(in the rows, 128 means zero)
Families of rows that turns and mirrors carry onto each other, the same ones carrying the whole set onto itself: the rest of each named row's family, in list order:
5 families of 8 rows:
zal: [141 134 119 100 129  96 178 134 108 143]
Duva: [136 125 132 117 120 104 103 120  60 127]
zev: [139 151 112 106 130 107 169 133 124 149]
sosi: [148 126 130 105 111 106 106 130  64 116]
lebo: [137 147 139 114 132 112  87 123  73 132]
zam: [134 156 121 127 115 119  91 118  89 124]
gobag: [133 134 110 125 114 111 100 121  70 128]
reki: [140 142 148 101 137  83 170 139 102 144]
kudi: [134 162 112 116 128  98 163 140 124 150]
lemu: [134 150 116 120 125 115  88 124  79 132]
bubep: [146 172 136 112 143 111 166 125 112 152]
ridu: [145 142 144  99 142  88 173 139 100 142]
bup: [134 134 109 116 121 106  97 125  66 125]
raz: [142 155 145 109 134 105 170 127 122 147]
Fis: [137 148 152 116 124 111  93 118  80 124]
peba: [133 148 124 127 121 121  90 118  81 136]
vok: [132 132 107 124 116 103 104 121  76 112]
Vini: [130 153 120 129 123 117  91 118  93 122]
Lape: [136 139 113 110 126  83 175 142 104 140]
reka: [142 164 143 107 146 103 161 136 120 152]
Veref: [137 140 147 119 127 113  93 117  71 134]
Vode: [144 155 128 116 115 126  90 127  91 128]
rup: [141 140 111 106 131  89 177 141 103 139]
mef: [149 142 152 105 120 116  95 127  76 125]
muma: [149 153 148 103 143  98 175 126  94 146]
guz: [139 161 109 114 134 104 165 138 123 148]
pifum: [135 147 152 119 133 109  92 117  83 122]
tapi: [138 165 146 109 140  97 158 137 122 153]
Kavir: [140 155 122 114 127 106 172 128 125 145]
vibut: [135 134 108 123 108 105 104 121  73 115]
Lup: [142 140 120 111 123  97 180 130 112 139]
Gobab: [135 125 138 114 125  95 105 119  66 113]
beki: [144 139 106 115 105 116 101 130  78 119]
kep: [144 162 106 116 132 107 173 128 108 146]
pamu: [141 155 138 102 139 109 164 130 125 153]
Gimik: [144 139 144 103 131  94 179 131 109 141]
zas: [139 128 140 113 117  99 105 120  63 115]
notum: [137 132 133 110 126 102  97 125  61 126]
didit: [143 139 144  95 138  97 172 131 110 147]
vil: [145 144 118 106 133  94 183 129  90 139]

Which other rows belong to the same family as gobag? zal, Duva, zev, peba, Veref, pamu, didit
Which other rows belong to the same family as rup? zam, ridu, Fis, reka, guz, vibut, zas
Which other rows belong to the same family as Lup? lebo, lemu, bup, raz, Kavir, Gimik, notum
Which other rows belong to the same family as Vini? reki, kudi, vok, Lape, pifum, tapi, Gobab

Families of rows that turns and mirrors carry onto each other, the same ones carrying the whole set onto itself: the rest of each named row's family, in list order:
4 families of 8 rows:
Doti: [111 162 131 123 127 159 127 128 132 130]
famo: [114 107 156 145 128 113 111 119 146 115]
fuvu: [115 104 115 138 175 124 107 116 129 150]
bom: [130 133 150 144 132 101 134 115 151 115]
tedog: [131 119 146 147 136  94 124 126 149 115]
Vam: [119 114 120 148 179 124 114 117 131 146]
ruv: [127 128 150 106 122 133 149 123 147 130]
zuru: [122  92 129 137 161 127 106 112 125 152]
rufof: [117 152 133 118 135 164 131 129 135 115]
Bise: [142 137 119 118 154 106 108 131 119 166]
Nefek: [109 154 122 115 129 164 132 128 127 131]
zom: [125 151 127 166 128 134 117 126 134 105]
reb: [146 131  92 111 114 117 112 121 111 138]
pefa: [122 150 121 165 142 137 115 126 129 105]
lerag: [108 129 164 114 126 130 125 123 141 152]
Geb: [118 100  88 130 135 136 110 104 121 121]
safuz: [140 121  93  99 125 116 114 131 110 131]
Kudam: [126 136 132 160 114 140 106 126 124 104]
Fiz: [123 101 100 144 125 129 102  97 114 126]
zeleb: [105 111  84 121 143 129 111 109 118 123]
Ridi: [139 130 132 111 149 122  98 129 114 168]
todil: [121 159 139 129 114 155 121 130 118 139]
naz: [113 126 155 102 126 131 136 128 151 137]
kuviz: [128 115 151 145 128 106 126 124 153 113]
sul: [113 115 104 145 171 116 118 115 121 151]
Gik: [138 140 102 117 115 124  94 115 104 141]
povud: [147 125 113 125 154 103 122 138 114 159]
vut: [109 108  91 129 138 143 117 100 124 118]
paf: [120 156 133 154 144 132 117 121 139 100]
Dato: [151 138 126 117 152 100 115 136 122 158]
nazo: [118 122 147  96 122 121 141 126 147 140]
lep: [141 131  97 100 110 120 116 120 116 129]

Which other rows belong to the same family as vut? tedog, Vam, Nefek, pefa, Dato, nazo, lep
Which other rows belong to the same family as famo? zuru, lerag, Kudam, Fiz, Ridi, todil, Gik
Which other rows belong to the same family as povud? bom, ruv, rufof, safuz, zeleb, sul, paf

Families of rows that turns and mirrors carry onto each other, the same ones carrying the whole set onto itself: the rest of each named row's family, in list order:
4 families of 8 rows:
zafe: [116 152 152 128 120  91 137 106 100 139 118 143 141 132  97 140 128 171
 130 102]
vib: [113 153 130 129 105  82 122 127 104 102 133 130 117 128 134  98 124 150
 100 145]
Kebi: [ 99 152 141 140  98  71 121 128 108 110 122 133 114 126 112 100 121 136
  98 131]
gevo: [126 143 119 148 104 136 102 142 132 115 109 113  98 139 138  95 124 131
  98 128]
somo: [104 136 148 138 122 100 141  92  92 144 132 135 118 136 106 150 127 178
 133 124]
tasi: [140 136 118 161 132 123 104 129 122 124 105 122 115 141 134  89 130 136
  86 127]
nenul: [101 141 128 135 101  96  86 117  91 150 125 141 110 133  90 122 111 120
 144 140]
taf: [133 121 123 140 126 162 119 119  95 117 131 116 127 113  92 154 117 140
 149 109]
tutel: [105 145 134 134 113 107 141  90  86 129 128 135 111 119 106 160 110 162
 133 108]
ped: [129 118 135 138 132 158 122 111 103 138 135 122 124 123  87 148 136 154
 156 116]
ralot: [143 149 113 126 118 155  99 131 101 147 134 128 116 150 104 115 109 108
 147 123]
kepul: [127 141 115 139 101 154  88 126 114 154 122 124  99 149 105 117 114 108
 133 119]
kifep: [142 117 106 163 136 141 133 154 103 112 121  92 133 140 111 108 102 153
 124 104]
lifet: [139 106 119 156 139 153 133 148 116 124 131  91 128 145 108 105 126 163
 131 110]
Nugu: [103 122 127 124 105 107 113 107  87 146 127 135  95 131  83 125 130 109
 139 138]
Zuna: [135 149 128 140 116 157  94 134 117 141 119 123 116 144  96 116 114  95
 131 112]
faki: [103 143 133 146 103  78 100 132 110 110 113 129 109 123 120  99 124 145
 108 146]
Sipun: [103 149 143 126 104 102  99 114  92 140 130 141 120 132  82 135 114 107
 136 132]
kanav: [117 142 145 148 139  96 134 129 110 117 122 102 146 164 127 114 116 170
  98 102]
vemu: [119 134 149 158 132  92 154 144  96 130 125 112 129 158 121 114 108 179
 117 107]
fov: [125 115 135 134 136 150 131 147 116 111 136  78 132 157 107 113 124 139
 126  95]
Vub: [124 127 140 115 115 145 135 122 106 133 130 117 127 125  76 138 136 141
 159  95]
ged: [132 151 126 151 113 126 115 148 132 112 110 114 111 138 127  80 121 123
  94 111]
mipif: [113 148 131 118 108  95 103 116  81 133 141 145 127 130  95 130 113 125
 144 149]
mib: [108 147 162 137 121 108 149 104  91 144 134 135 115 135 108 144 119 170
 142 101]
Gisis: [142 153 110 137 112 142 121 142 124 116 128 114 107 147 143  83 119 132
 105 119]
Kedi: [139 110 138 159 133 146 135 159 106 115 136  94 141 144 110 114 119 159
 125 106]
Konol: [116 134 126 143 106  72 123 120 103 131 107 146 109 120 107  96 135 147
 103 137]
fip: [126 122 152 138 122 163 129 120 101 126 145 118 127 118  98 145 129 151
 150  99]
kome: [128 122 121 143 130 158  93 117 106 138 125 112 102 152 109 118 122 100
 121 127]
zezuf: [116 141 120 156 123  86 154 125  93 123 119 110 117 150 126 114  97 175
 108 104]
votep: [114 125 130 157 130  92 150 130 104 130 129 103 121 159 125 107 117 186
 107 116]

Which other rows belong to the same family as kepul? gevo, nenul, faki, vemu, mib, Kedi, fip
Which other rows belong to the same family as fov? zafe, tasi, Nugu, kanav, Vub, Konol, kome
Which other rows belong to the same family as Sipun? Kebi, somo, ped, lifet, Zuna, ged, votep

Families of rows that turns and mirrors carry onto each other, the same ones carrying the whole set onto itself: the rest of each named row's family, in list order:
5 families of 3 rows:
gab: [120 129 141 140 125 119  99 162 125 107 124 136 131 116 158 137]
Dun: [116 126 132 113 148 113 137 102 126 132 121 163 121 125  96 142]
gel: [128 121 144 142 120 116 134 145 121 103 133 141 140  95 150 115]
Leges: [169 129 141  88 112 163 113 127 145 129 136 110 123 112 131 126]
bomuz: [117 143 139 115 155 123 116 111 136 117 121 141 105 135 104 169]
logi: [154 137 164  89  99 153 114 139 148 128 135 121 110 134 126 139]
buli: [132 134 115 116 167 121 118 110 127 152 138 139 114 148 108 146]
fefat: [125 152 120 140 157 115 138 116 141 134 118 117 130 119  87 133]
Nisit: [140 108 132 151 137 113 125 155 107 115 147 116 132 125 149 131]
gumok: [175 150 138 101 122 151 119 128 139 128 158 105 111 128 132 116]
Lapab: [134 135 119 142 115 110 115 160 115 131 117 115 144 115 121 100]
Nufun: [127 123 116 103 160 128 118  99 122 135 118 137 116 128 102 159]
gomu: [160 142 154  88 106 149 128 122 151 132 139 139 123 113 116 106]
tiga: [150 147 138 109  96 137 152 126 134 145 127  97 124 131 105 118]
daza: [128 106 125 142 133 123 116 145 112 108 126 121 142 102 161 136]

Which other rows belong to the same family as Nisit? buli, gumok
Which other rows belong to the same family as tiga? fefat, Lapab
Which other rows belong to the same family as Leges? Nufun, daza
Which other rows belong to the same family as logi? gab, bomuz

